-7.851 2.870 4.355 8.818 -0.054 4.501 -1.021 0.119 4.355 -0.118 -3.136
 6.794 2.437 4.355 3.914 -0.951 1.096 3.289 0.954 0.107 2.230 4.337
 0.253 6.191 2.465 1.117 4.355 -3.844 4.355 0.151 0.400 0.167 -0.089
 -0.534 0.038 -0.713 0.167 = peko
-7.851 2.870 3.778 8.818 -0.054 4.501 -1.021 0.119 1.044 -0.118 -3.136
 6.794 2.437 -1.801 3.914 -0.951 1.096 3.289 0.954 0.107 2.230 4.337
 0.253 6.191 2.465 2.584 4.355 -3.844 -4.899 1.745 3.957 -2.335 0.992
 -2.803 -0.833 -0.227 1.889 = maru
-7.851 2.870 3.778 8.818 -0.054 4.501 -1.021 0.119 1.044 -0.118 -3.136
 6.794 2.437 0.119 3.914 -0.951 1.096 3.289 0.954 0.107 -3.844 4.337
 0.253 6.191 2.465 2.584 4.355 -3.844 -4.899 0.151 0.400 -0.003 -0.089
 -0.534 0.038 -0.713 0.167 = toza
which: -7.851 2.870 3.778 8.818 -0.054 4.501 -1.021 0.119 1.044 -0.118 -3.136
 6.794 2.437 0.119 3.914 -0.951 1.096 3.289 0.954 0.107 -3.844 4.337
 0.253 6.191 2.465 2.584 4.355 -3.844 -4.899 0.151 0.400 -0.003 -0.089
 -0.534 0.038 -0.713 0.167 | toza
which: -7.851 2.870 3.778 8.818 -0.054 4.501 -1.021 0.119 1.044 -0.118 -3.136
 6.794 2.437 -1.801 3.914 -0.951 1.096 3.289 0.954 0.107 2.230 4.337
 0.253 6.191 2.465 2.584 4.355 -3.844 -4.899 1.745 3.957 -2.335 0.992
 -2.803 -0.833 -0.227 1.889 | maru

0.432 0.123 0.911 -0.022 0.997 0.724 -4.510 0.216 -1.163 -2.567 -0.430
 -0.482 -0.447 1.220 0.000 -3.071 -0.949 -2.342 2.135  topav
0.000 0.187 0.000 -0.421 -0.302 1.001 -3.299 1.116 -0.069 -1.871 -1.560
 0.000 -0.421 1.620 0.666 -0.421 -0.251 0.703 1.190  peko
1.051 1.076 0.621 -2.790 0.525 0.412 -1.839 0.000 -1.131 -1.338 0.000
 1.668 -0.463 -0.876 1.262 -3.978 0.000 0.000 1.138  leko
0.000 0.000 -0.895 0.000 -1.724 -0.678 4.407 0.467 2.055 3.782 2.456
 0.000 2.168 -0.639 -1.190 3.698 0.939 1.915 -1.394  kolus
-1.791 0.000 1.470 1.470 1.763 0.713 1.470 -1.164 -1.278 0.000 -2.280
 1.401 -0.909 1.470 2.304 -4.980 -1.731 -3.365 2.179  tel
2.572 2.663 -5.624 -6.526 -0.323 -0.989 8.033 0.636 -0.459 3.398 -5.624
 2.216 -5.624 0.000 0.604 -3.772 -2.227 -5.624 -2.186  pek
-0.394 -0.280 0.665 -0.402 0.926 0.476 -3.328 0.000 -1.377 -2.141 -0.636
 0.705 -1.556 0.000 0.525 -2.707 -1.139 -1.896 1.364  maru
-0.394 -0.280 0.665 -0.402 0.926 0.476 -3.328 0.000 -1.377 -2.141 -0.636
 0.705 -1.556 0.000 0.525 -2.449 -0.532 -0.887 1.266  toza
dup pek:  | -5.624
dup maru:  | 0.000
dup leko:  | 0.000
which: 0.000 0.187 0.000 -0.421 -0.302 1.001 -3.299 1.116 -0.069 -1.871 -1.560
 0.000 -0.421 1.620 0.666 -0.421 -0.251 0.703 1.190 | peko
dup toza:  | 0.000
which: 1.051 1.076 0.621 -2.790 0.525 0.412 -1.839 0.000 -1.131 -1.338 0.000
 1.668 -0.463 -0.876 1.262 -3.978 0.000 0.000 1.138 | leko

-3.893 -1.611 1.493 -1.051 -0.701 1.682 0.514 2.980 -3.144 -3.045 1.719
 -1.051 -1.381 -1.051 0.378 0.085 1.237 1.470 0.151 -1.659 -0.923 -1.351
 -0.662 0.598 6.940 0.792 -1.154 -1.089 1.400 4.079 0.712 -1.051 -0.251
 2.756 0.900 1.082 -1.258 0.548 -1.772 -1.774 0.581 3.278 1.897 -1.960
 1.526 2.532 8.978 -0.630 -2.694 2.578 1.238 1.412 -0.580 0.148 -0.630
 -0.125 -0.107 0.087 1.914 -> peko
-3.893 -1.611 1.493 -1.051 -0.701 1.682 0.514 2.980 -3.144 -3.045 1.719
 -2.061 -1.381 -0.337 0.378 0.085 1.493 1.470 0.151 -1.659 -0.923 -1.351
 -0.662 0.598 6.940 0.792 -1.154 -1.089 1.400 4.079 0.712 -0.663 -0.251
 2.756 0.900 1.082 -1.258 0.548 -0.125 -1.774 0.581 3.278 1.897 -1.960
 1.526 2.532 8.978 -0.630 -2.694 -0.125 1.238 1.412 -0.580 0.148 -0.630
 -0.125 -0.107 0.087 -3.624 -> tel
0.734 -0.799 0.159 0.191 -0.426 0.073 0.611 -0.456 -1.844 -2.346 -2.490
 -0.709 -0.144 -1.844 -0.411 0.456 2.802 2.714 -1.743 0.073 -0.052
 -0.380 1.896 1.313 -2.475 -0.793 -1.734 1.045 0.993 -0.458 -0.070 0.628
 -1.189 -0.199 -0.868 -0.320 1.219 -0.195 2.462 1.622 0.677 -5.164 1.639
 -3.244 1.827 4.760 -0.445 1.136 -1.103 0.077 -0.205 0.006 -3.773 -1.389
 1.889 -1.169 0.256 -1.980 -2.526 -> topav
-3.893 -1.611 1.493 -1.051 -0.701 1.682 0.514 2.980 -3.144 -3.045 1.719
 -2.061 -1.381 -0.337 0.378 0.085 1.237 1.470 0.151 -1.659 -0.923 -1.351
 -0.662 0.598 6.940 0.792 -1.154 -1.089 1.400 4.079 0.712 -0.663 -0.251
 2.756 0.900 1.082 -1.258 0.548 -1.772 -1.774 0.581 3.278 1.897 -1.960
 1.526 2.532 8.978 -0.630 -2.694 2.578 1.238 1.412 -0.580 0.148 -0.630
 -0.125 -0.107 0.087 -2.381 -> maru
dup maru:  | -0.630
which: -3.893 -1.611 1.493 -1.051 -0.701 1.682 0.514 2.980 -3.144 -3.045 1.719
 -2.061 -1.381 -0.337 0.378 0.085 1.237 1.470 0.151 -1.659 -0.923 -1.351
 -0.662 0.598 6.940 0.792 -1.154 -1.089 1.400 4.079 0.712 -0.663 -0.251
 2.756 0.900 1.082 -1.258 0.548 -1.772 -1.774 0.581 3.278 1.897 -1.960
 1.526 2.532 8.978 -0.630 -2.694 2.578 1.238 1.412 -0.580 0.148 -0.630
 -0.125 -0.107 0.087 -2.381 | maru
which: -3.893 -1.611 1.493 -1.051 -0.701 1.682 0.514 2.980 -3.144 -3.045 1.719
 -1.051 -1.381 -1.051 0.378 0.085 1.237 1.470 0.151 -1.659 -0.923 -1.351
 -0.662 0.598 6.940 0.792 -1.154 -1.089 1.400 4.079 0.712 -1.051 -0.251
 2.756 0.900 1.082 -1.258 0.548 -1.772 -1.774 0.581 3.278 1.897 -1.960
 1.526 2.532 8.978 -0.630 -2.694 2.578 1.238 1.412 -0.580 0.148 -0.630
 -0.125 -0.107 0.087 1.914 | peko
which: -3.893 -1.611 1.493 -1.051 -0.701 1.682 0.514 2.980 -3.144 -3.045 1.719
 -2.061 -1.381 -0.337 0.378 0.085 1.493 1.470 0.151 -1.659 -0.923 -1.351
 -0.662 0.598 6.940 0.792 -1.154 -1.089 1.400 4.079 0.712 -0.663 -0.251
 2.756 0.900 1.082 -1.258 0.548 -0.125 -1.774 0.581 3.278 1.897 -1.960
 1.526 2.532 8.978 -0.630 -2.694 -0.125 1.238 1.412 -0.580 0.148 -0.630
 -0.125 -0.107 0.087 -3.624 | tel
which: 0.734 -0.799 0.159 0.191 -0.426 0.073 0.611 -0.456 -1.844 -2.346 -2.490
 -0.709 -0.144 -1.844 -0.411 0.456 2.802 2.714 -1.743 0.073 -0.052
 -0.380 1.896 1.313 -2.475 -0.793 -1.734 1.045 0.993 -0.458 -0.070 0.628
 -1.189 -0.199 -0.868 -0.320 1.219 -0.195 2.462 1.622 0.677 -5.164 1.639
 -3.244 1.827 4.760 -0.445 1.136 -1.103 0.077 -0.205 0.006 -3.773 -1.389
 1.889 -1.169 0.256 -1.980 -2.526 | topav

